Look-ups in named tables: a row name and a column name give one cell, copied from the table.

Didav =
,Daka,Pokosu,Fuz
Sonud,3006,3023,6433
Rol,6504,6120,2919
Bisu,3514,4613,7125
Pem,4839,4255,1843
Vegor,3893,7774,9315
Molem,5346,7293,5933

Pokosu of Vegor: 7774
Daka of Sonud: 3006
Pokosu of Sonud: 3023
Daka of Pem: 4839
Fuz of Rol: 2919
Daka of Bisu: 3514
Row with the largest Daka: Rol

Zise =
cols = Fuparil, Lezite, Davutod, Fata, Guruko, Ruveb, Rasifeg
Kag: [4544, 4498, 3864, 996, 4567, 3581, 2558]
Let: [4890, 5065, 4826, 4643, 4927, 4815, 4877]
Rir: [4778, 5550, 4062, 5886, 5621, 5556, 6485]
Dos: [4110, 4811, 4720, 3667, 4718, 4403, 4717]
Gop: [2725, 3735, 2505, 2046, 1043, 4691, 5760]
Ledoked: [4430, 5650, 4134, 5172, 4547, 4219, 4641]
Nos: [769, 532, 8998, 2167, 4156, 2749, 6347]
Sis: [1192, 8695, 2908, 3547, 8263, 4875, 6700]
Degupu: [4026, 6445, 3028, 4262, 5132, 4445, 4421]
Vonog: [4852, 5180, 5175, 4953, 5137, 4937, 4980]
Ladagav: [2084, 4305, 3232, 3247, 1074, 4473, 6169]

Rasifeg of Gop = 5760
Lezite of Degupu = 6445
Lezite of Ladagav = 4305
Fuparil of Nos = 769
Fata of Kag = 996
Rasifeg of Degupu = 4421
Lezite of Sis = 8695
Davutod of Gop = 2505
Rasifeg of Let = 4877
Davutod of Dos = 4720

Varor:
|  | Zedosa | Tiz | Dalin | Badanoz | Mero |
|---|---|---|---|---|---|
| Bozufi | 219 | 64 | 111 | 128 | 35 |
| Nuvom | 152 | 102 | 184 | 73 | 177 |
| Poni | 126 | 131 | 100 | 169 | 204 |
| Vis | 167 | 124 | 88 | 165 | 10 |
| Fisoto | 125 | 122 | 151 | 106 | 231 |
| Dig | 65 | 190 | 128 | 151 | 197 |
| Gud | 110 | 148 | 96 | 177 | 192 |
| Vak | 57 | 204 | 202 | 88 | 104 |
| Seg | 37 | 223 | 176 | 125 | 130 |
| Numefeg | 147 | 136 | 115 | 148 | 28 |

What is the Mero of Nuvom in Varor?
177
What is the Tiz of Seg in Varor?
223
What is the Zedosa of Vis in Varor?
167
What is the Mero of Vis in Varor?
10
What is the Badanoz of Numefeg in Varor?
148
What is the Zedosa of Seg in Varor?
37
What is the Dalin of Vis in Varor?
88
What is the Zedosa of Gud in Varor?
110
What is the Zedosa of Vak in Varor?
57
What is the Zedosa of Bozufi in Varor?
219
What is the Dalin of Vak in Varor?
202
What is the Dalin of Poni in Varor?
100
What is the Mero of Dig in Varor?
197
What is the Dalin of Dig in Varor?
128
What is the Tiz of Bozufi in Varor?
64
What is the Dalin of Bozufi in Varor?
111
What is the Zedosa of Poni in Varor?
126
What is the Badanoz of Poni in Varor?
169

Vib.tsv
	Misogu	Zuseb	Veriv
Gik	-70.663	-85.695	-78.099
Fadug	22.803	-81.415	35.031
Budaris	50.053	66.296	12.489
Giz	-84.625	73.873	-39.388
Kudapu	86.811	58.241	85.110
Kes	-71.398	48.936	-46.092
Sunavi	-35.232	-58.764	-71.892
Gokigo	-67.394	-85.386	-61.061

What is the Zuseb of Kudapu in Vib?
58.241
What is the Misogu of Giz in Vib?
-84.625
What is the Zuseb of Fadug in Vib?
-81.415
What is the Veriv of Gokigo in Vib?
-61.061
What is the Misogu of Gokigo in Vib?
-67.394
What is the Zuseb of Giz in Vib?
73.873
What is the Misogu of Kudapu in Vib?
86.811
What is the Veriv of Kes in Vib?
-46.092
What is the Veriv of Sunavi in Vib?
-71.892
What is the Misogu of Kes in Vib?
-71.398
What is the Misogu of Fadug in Vib?
22.803
What is the Misogu of Sunavi in Vib?
-35.232
What is the Veriv of Budaris in Vib?
12.489
What is the Zuseb of Kes in Vib?
48.936
What is the Misogu of Budaris in Vib?
50.053
What is the Misogu of Gik in Vib?
-70.663
What is the Veriv of Fadug in Vib?
35.031

Table Bur
	Kureso	Voki	Vavu	Mebir	Sebadeg	Lirobo	Zop	Nep
Dudus	323	188	158	626	792	343	427	271
Sis	804	711	426	394	625	908	556	663
Filumo	216	326	419	268	205	638	987	447
Seledov	602	553	439	229	359	474	427	293
Madirud	359	194	568	883	798	644	767	210

What is the Voki of Filumo in Bur? 326
What is the Kureso of Sis in Bur? 804
What is the Lirobo of Filumo in Bur? 638
What is the Kureso of Madirud in Bur? 359
What is the Mebir of Seledov in Bur? 229
What is the Nep of Sis in Bur? 663
What is the Zop of Filumo in Bur? 987
What is the Vavu of Seledov in Bur? 439
What is the Sebadeg of Madirud in Bur? 798
What is the Lirobo of Madirud in Bur? 644
What is the Vavu of Filumo in Bur? 419
What is the Voki of Seledov in Bur? 553
What is the Kureso of Seledov in Bur? 602
What is the Voki of Sis in Bur? 711
What is the Voki of Dudus in Bur? 188

Nevimuk =
fields: Vima, Ruti, Bep, Mal, Fon, Midutu, Bag
Galal: [0.2, 0.9, 0.3, 0.9, 0.3, 0.2, 0.2]
Vufo: [0.5, 0.2, 0.9, 0.3, 0.9, 0.2, 0.9]
Zim: [0.3, 0.9, 0.2, 0.9, 0.3, 0.4, 0.2]
Retezaf: [0.3, 1.0, 0.9, 0.6, 1.0, 0.9, 0.2]
Vol: [0.3, 0.9, 0.3, 0.9, 0.4, 0.2, 0.2]
Kolufal: [0.3, 0.2, 0.9, 0.3, 0.9, 0.3, 0.9]

Retezaf, Ruti -> 1.0
Kolufal, Midutu -> 0.3
Zim, Mal -> 0.9
Vol, Midutu -> 0.2
Retezaf, Bag -> 0.2
Zim, Vima -> 0.3
Row with the largest Ruti: Retezaf

Table Ses
columns: Ler, Tevaz, Tup, Rudedid
Toz: [244, 228, 243, 19]
Pomid: [230, 217, 229, 33]
Ril: [242, 226, 241, 22]

What is the Rudedid of Pomid in Ses?
33
What is the Tevaz of Toz in Ses?
228
What is the Tup of Toz in Ses?
243
What is the Tup of Pomid in Ses?
229
What is the Ler of Ril in Ses?
242
What is the Tevaz of Ril in Ses?
226

Zan
columns: Tema, Rez, Nudug, Tik, Dafa, Masidaz, Pasupo, Tenorel, Toba
Beb: [-2.45, 1.87, -2.23, 1.68, -1.94, 4.13, -6.13, 1.96, -2.24]
Toka: [-1.39, -0.32, 0.11, 3.77, 1.86, 8.01, -2.75, 2.30, -2.29]
Zos: [-0.19, -0.85, 0.02, 3.75, 2.70, 6.72, -1.99, 2.76, -0.98]
Rukibu: [-0.64, -1.25, 0.35, 3.72, 5.28, 3.20, -5.18, -0.62, -2.72]
Pefar: [0.45, -1.85, -1.77, 3.87, -0.16, 5.19, -4.02, 3.70, -0.11]
Kaz: [-1.81, 1.79, -0.93, 1.71, -1.77, 3.27, -4.72, 0.94, -2.02]
Pab: [0.40, -2.87, -2.56, 4.47, 3.26, 5.33, -5.70, 3.87, -0.47]

What is the Pasupo of Pefar in Zan?
-4.02
What is the Nudug of Zos in Zan?
0.02
What is the Nudug of Beb in Zan?
-2.23
What is the Rez of Pab in Zan?
-2.87
What is the Toba of Toka in Zan?
-2.29
What is the Tema of Beb in Zan?
-2.45
What is the Dafa of Zos in Zan?
2.70
What is the Toba of Kaz in Zan?
-2.02
What is the Tenorel of Toka in Zan?
2.30
What is the Tik of Rukibu in Zan?
3.72
Row with the largest Tik: Pab

